Rotation paths and how fast each direction turns (degrees each step)
Each turn is a multiple of 5 degrees from 10 to 175, or 0.
Each row of a path follows its step; steps can be skipped.

step 1: [  7.4   0.2   5.1  -3.7   3.4   5.2  -9.5  -5.7  -7.4  -2.0  -7.3  -7.6
 -11.4   4.8 -10.9   9.5  -2.7 -11.5  -5.6  18.6   7.2  -9.6   3.6  -3.1
  -2.5  -0.4  -2.8   8.2  -6.8  24.4  -2.3  14.1   2.0  29.4 -21.3  18.3
 -12.3 -18.6  14.9 -11.3  -9.4   0.7 -17.2  -0.1   4.6 -12.4   2.0   6.3
  -0.2  13.8 -16.2 -10.0  -8.9 -21.4   0.0  11.9 -14.7   5.9  -9.0   5.0
  -1.9   1.9  -9.1  -4.3  20.8  15.0   7.2   5.1  -1.5 -10.4   7.1 -11.3
 -14.3   3.7  -1.5]
step 6: [  4.3   5.3 -19.2  -8.3  18.4  10.5  -7.4  14.1  -8.3  -8.6   7.3  -0.3
  11.8 -14.7   9.6   0.1   0.8   6.3 -19.2   7.8   0.0   5.8 -10.1  -2.2
  -2.5   0.7 -21.9  -9.7  11.1   0.3  -1.9   6.9   3.3  21.8   4.0   6.1
   2.3 -12.9  -1.7 -14.3  18.6  -1.3 -11.9   6.6  -0.7  -9.0 -15.6  -2.1
 -16.7  -1.5   3.3   7.1 -15.4 -11.5  25.8  15.8  -8.4   4.7 -14.1  -1.3
   7.5  16.3   1.5   9.2  11.9   0.5  -8.4 -17.3 -15.9  -5.7   3.5   3.1
   0.9  -4.1 -16.7]
step 8: [ 23.3  -8.9 -29.8   5.0   8.0 -12.2  -3.0 -15.3  10.4   1.5  -8.7  11.3
   8.7 -13.8   1.1 -14.7 -14.1 -10.0  -4.6   4.6  -1.0  -4.2 -13.5   3.3
  14.7  -0.5  -0.4   0.0  -0.9  24.7  10.2  12.2   0.9  19.6 -14.3  15.8
  -3.0 -13.8   6.3  -1.9  -2.7 -12.5  -1.2 -23.4  -4.4   2.1  -7.3   0.3
  -4.7   0.9   8.1 -22.2  -0.5   0.1  -8.3   9.0   1.7   4.9 -15.9  -2.8
  18.2  -6.7 -11.8  -9.2   2.1 -11.6  -7.9   6.8  -3.1  13.6  -6.3  -4.1
   0.7   1.6  -7.5]
step 9: [ 14.1  17.4 -15.1   0.1   3.4   1.6  10.5   6.4  -2.4 -15.4  -4.8   7.5
  -7.3   0.9  -6.4 -24.0 -20.0  -0.5 -13.5  13.8 -10.0  -2.5  -5.9   6.0
 -16.4 -10.1   1.1   4.3  -9.2   7.3  -8.2  18.1  -4.7  -3.2  -1.9   6.8
  -7.4 -25.1   1.9 -17.8  -2.2 -12.4  -1.4 -16.6  -5.8  -6.8  -8.6 -11.1
 -15.9  -1.2  -9.5  -2.2 -18.9  -7.6   1.1   5.8   1.1  -8.2 -15.6   9.9
 -21.3  10.2  -3.3  -7.0  11.7  -6.1 -12.0  -0.3 -15.9   9.0  -1.5 -17.5
  -7.4  -2.2  -0.5]
step 10: [  2.1  -1.3   8.9  -2.9   3.2  -4.7  14.7   6.8  13.2  -6.3  -2.7  -1.5
   1.8  -2.4  -6.5  -9.7   9.0  -1.5  -5.9   6.5   9.9   9.0 -17.2 -14.3
  -4.7   6.3 -11.5  -5.7  10.6   5.7  -8.3  -3.6  -4.5   2.4  -9.6   0.9
   3.0 -25.3   0.2  -6.3 -10.6   4.6 -18.0  10.8   4.4  -5.4 -12.6  -3.5
 -10.4   9.2 -11.9 -11.3  -2.9  -6.3   1.2   4.4 -25.7  15.2  -0.4  -2.9
 -23.4 -15.6  -5.9  -3.1  12.7  -5.9 -24.4   3.7 -18.3  18.7  -4.6 -17.9
 -19.3   5.6 -20.2]
step 11: [ 12.4   8.8  -9.1  -4.7   2.0   5.0 -14.6   7.4   1.2  -1.3   1.7   0.2
  -8.5  -7.9 -10.7  -8.0  -1.7  -7.1  -6.0 -16.2   1.3 -14.5  -9.1 -22.9
  10.5  -9.8  -1.8   2.0   2.1  16.5 -12.2  -2.7   8.5  13.2  -0.9   1.1
  20.2  -1.9  28.9 -14.4  -0.1   7.8  -7.7   6.4 -13.8 -17.1   9.2  -1.7
 -24.5   2.2   6.1  -7.5  -8.3   7.8  -3.5   5.2 -12.4   6.4  -6.0 -14.6
   3.8 -13.0 -15.8   5.0  10.1 -10.5   2.4   1.5  -1.7  17.3 -17.9  -3.6
 -19.6  -6.4 -11.1]
step 13: [ 16.1 -20.1   6.5   1.8  20.6  17.0  12.7   8.3  -0.6 -15.1  -5.7  -9.9
   8.7   1.0  -4.9  -6.2   4.5  10.5  -9.6   8.2 -14.7  11.0 -10.3  -4.3
   4.3  -1.7 -15.2  -1.7  -4.8   3.4  -5.7 -11.9   4.5  17.3  -8.1  14.7
 -17.7 -22.8  14.9 -10.6   3.3   9.8   0.9  -4.9  -6.3  -8.8  -8.1  -1.4
 -15.0   6.1 -10.7  -5.1   5.6  16.8   8.2   4.5 -10.7 -17.0 -13.4  20.4
  -1.1 -13.1 -12.6 -14.4   4.9  -1.5 -15.2   0.3   9.5  -1.4  -1.1  10.6
  -9.0   2.3   1.7]
step 15: [ 16.5   2.0 -24.0  -2.8   5.3   5.8 -15.5  -4.9  -5.6 -10.2   3.6   1.4
 -14.3 -19.0  -4.9   8.9 -10.1 -10.8   2.6  -3.7   0.4   0.6   0.0   1.7
   0.1  -4.0 -18.0 -10.6   6.0  25.4 -10.2  -8.9   6.3   6.7   7.2  22.0
 -10.9 -21.1   0.8  -3.0   2.6   8.9  -2.5  -0.7  -7.6  -1.8  -3.2  18.7
   6.3   1.0 -17.5  12.7  -7.1   6.2   4.4  -7.3  -3.5  15.6   1.6   4.2
   2.5   8.0  -1.6  -4.8  18.2  -5.3   1.3  13.2 -27.9  15.5  14.5   1.7
 -15.4  -8.5  -2.4]
step 17: [  8.2   8.5 -23.3  -6.8   3.7   4.0  -8.3   0.2 -17.0 -13.7  -2.9   4.5
   8.3  -0.8  -4.6  -7.6   2.7  -6.5   1.0 -10.4   7.0   5.8   0.9 -16.3
   8.5   9.7  -7.3  -5.7   7.6   5.7   3.4  21.5  12.5   7.3  -8.9  -5.8
  -0.2 -17.3  -2.4  -0.3  -5.3   1.4  19.5   5.9  -3.9 -12.8  -2.7   9.6
 -17.0 -22.4   5.4 -23.6  -4.2   8.3   9.1   2.8   2.9   1.8 -19.7  20.7
 -16.7 -16.3 -16.5  -6.0  -2.9  -9.3 -18.4  -7.2 -10.4  -4.3   8.1 -10.3
  -7.8   8.5  -7.3]
Speeds:
[-2.2  1.7 -1.2  0.5 -2.5 -1.3  0.1 -2.7  1.3 -0.3 -4.1  1.2  2.2 -1.6
  1.2  2.2  4.5 -1.8  1.2 -3.3  1.0  3.2 -0.5 -1.3  1.4 -4.4  0.8  1.7
  2.0  0.6  0.2  1.6 -1.4 -2.8 -1.3  3.7  2.8  0.7  0.9 -5.7 -3.4 -0.4
  0.3  1.0  4.2  0.5  1.3  7.4 -4.6  0.6 -2.5 -1.8  0.6  1.4 -1.5  5.3
 -0.1 -2.4  3.9  0.2  1.1 -4.8 -5.6 -2.2  0.4  4.3  4.2 -0.4  0.3 -2.5
  1.3 -2.3  3.1  0.0 -1.6]
110
[ 0.4  8.0  0.4  0.3  2.2  3.0  0.7 -0.3 -3.3 -1.8  0.3  2.7 -1.9  3.0
  0.1  1.4 -1.3 -4.7 -4.3  3.2  1.6  2.6 -1.1  0.2  4.5  3.6 -0.9  0.2
 -0.2  2.0  0.0 -2.7 -2.1  0.7 -0.4 -0.5 -1.0  2.4  2.1  1.6  1.7 -5.5
  2.5 -5.0  0.1  3.7  0.0 -1.0 -0.5  4.7  1.8  1.2  0.0 -0.2 -5.2  1.8
 -0.5 -1.7  0.4  1.3  1.2  2.4 -1.4 -3.4  1.7  3.9  2.3  0.0  2.7  4.7
  6.1  0.7 -1.0  0.5  2.0]
100
[-0.1  0.9  1.9 -4.4 -2.9  2.3 -1.0  0.5 -2.6 -1.8 -2.2  3.5 -2.3  2.0
  7.3  0.6  0.3 -0.7 -2.6  5.0 -1.9  1.9  0.6 -0.3 -2.5 -1.5  2.2 -2.7
  0.1 -3.7  4.6  2.5 -1.9 -0.8 -1.4  6.2 -0.6 -1.6  6.1 -0.7 -3.0  1.6
 -2.2  4.1 -2.1  1.7  4.3 -0.8 -0.4  3.5  0.9  1.6  4.1  0.0  1.1 -2.8
 -3.3  1.9 -0.3  0.3 -0.6  2.2  1.6 -0.4 -3.8 -1.6 -2.2 -2.1 -2.4 -1.0
  2.2 -2.0 -0.7 -0.4 -4.2]
85
[ 1.0  2.0  1.5  2.1 -1.6 -1.7  4.7  1.6  1.4 -4.0 -1.1 -2.2 -2.6 -2.4
  1.9  2.6 -0.3 -0.1  2.7 -3.0 -1.6  1.2  2.7  3.8  2.5  0.7  2.7 -1.7
 -0.6 -1.1 -2.2  0.7  3.3 -4.0 -0.7 -2.5 -2.7 -1.9  1.3  4.1  2.3  2.6
  8.3  1.3 -7.4 -1.8  0.3  3.3 -0.3 -2.3  3.6 -1.7  0.7 -0.1  1.5 -1.0
 -6.6  1.2  3.0 -0.3  0.7 -1.5 -0.6  0.4  1.1  0.0  0.7  1.8  1.2 -1.6
  5.6 -0.5  0.9 -2.5 -0.4]
10
[-2.1  0.1 -1.4  2.0  0.3 -0.1  0.4  4.5 -0.9 -4.8  4.4  1.2  1.2 -1.0
  0.8  1.2  3.3  1.3  0.4  3.5  0.6 -2.8  1.1 -2.7 -0.2 -1.8 -0.8  1.4
 -1.4  2.2 -1.9 -0.6 -3.5  0.5  2.8  1.5 -0.8 -4.2 -1.0  3.5 -4.2 -1.7
 -1.8 -1.3  0.9  0.2  2.2 -0.1 -5.0 -4.4 -0.2 -1.2 -6.4  0.3 -1.0 -4.1
  2.5  4.9  3.1  0.6  3.4  2.5  0.8  1.7 -3.7  4.6 -0.9  1.0  2.0 -3.7
  3.1 -5.0 -1.9 -2.3  2.8]
130
[-3.1  5.0 -4.3  1.5  1.6 -3.0 -4.8 -2.3 -5.7  1.5 -3.2 -1.5  3.3 -5.3
  0.8 -0.2 -1.6  4.4 -0.3  0.6  0.9  3.2  0.8  1.8  0.8  2.8  5.4  1.0
 -2.1  1.2  1.6 -1.8  0.8 -0.1  3.6 -1.0 -2.1 -5.0 -2.4  0.8 -3.0 -3.7
 -0.6 -0.8 -1.1  3.3  0.9  5.4  2.2  0.6  0.1 -1.8  0.7 -1.0  1.9  1.1
 -0.9  2.2 -1.9 -0.7  0.1  1.4 -1.7  0.8 -1.0 -1.4 -5.7 -3.8 -2.9  1.1
 -1.2  2.1  2.8 -1.3  2.7]
40
[-5.6  0.7  1.9 -3.2  5.8  4.0 -0.4  5.2 -2.8 -1.7 -0.5 -1.2  0.9  2.5
  4.0 -1.6 -0.1 -3.1 -1.3 -3.6 -0.7 -2.0 -0.6  3.2  2.3  1.6 -0.1 -2.4
 -2.0 -3.3 -2.6 -1.5 -0.1  5.7  1.0  1.3 -3.9 -0.1 -2.2 -4.8  0.3  2.3
 -2.5 -1.7  2.0 -0.7 -1.6  3.1  0.7 -0.9  3.8  0.7  0.3 -0.3 -1.6 -1.8
 -0.9 -0.4 -2.0 -6.1  2.4 -4.7 -1.3  1.1 -0.8 -1.2  0.4  0.4  4.0 -4.7
 -0.9  2.1  2.5 -1.9 -1.1]
55
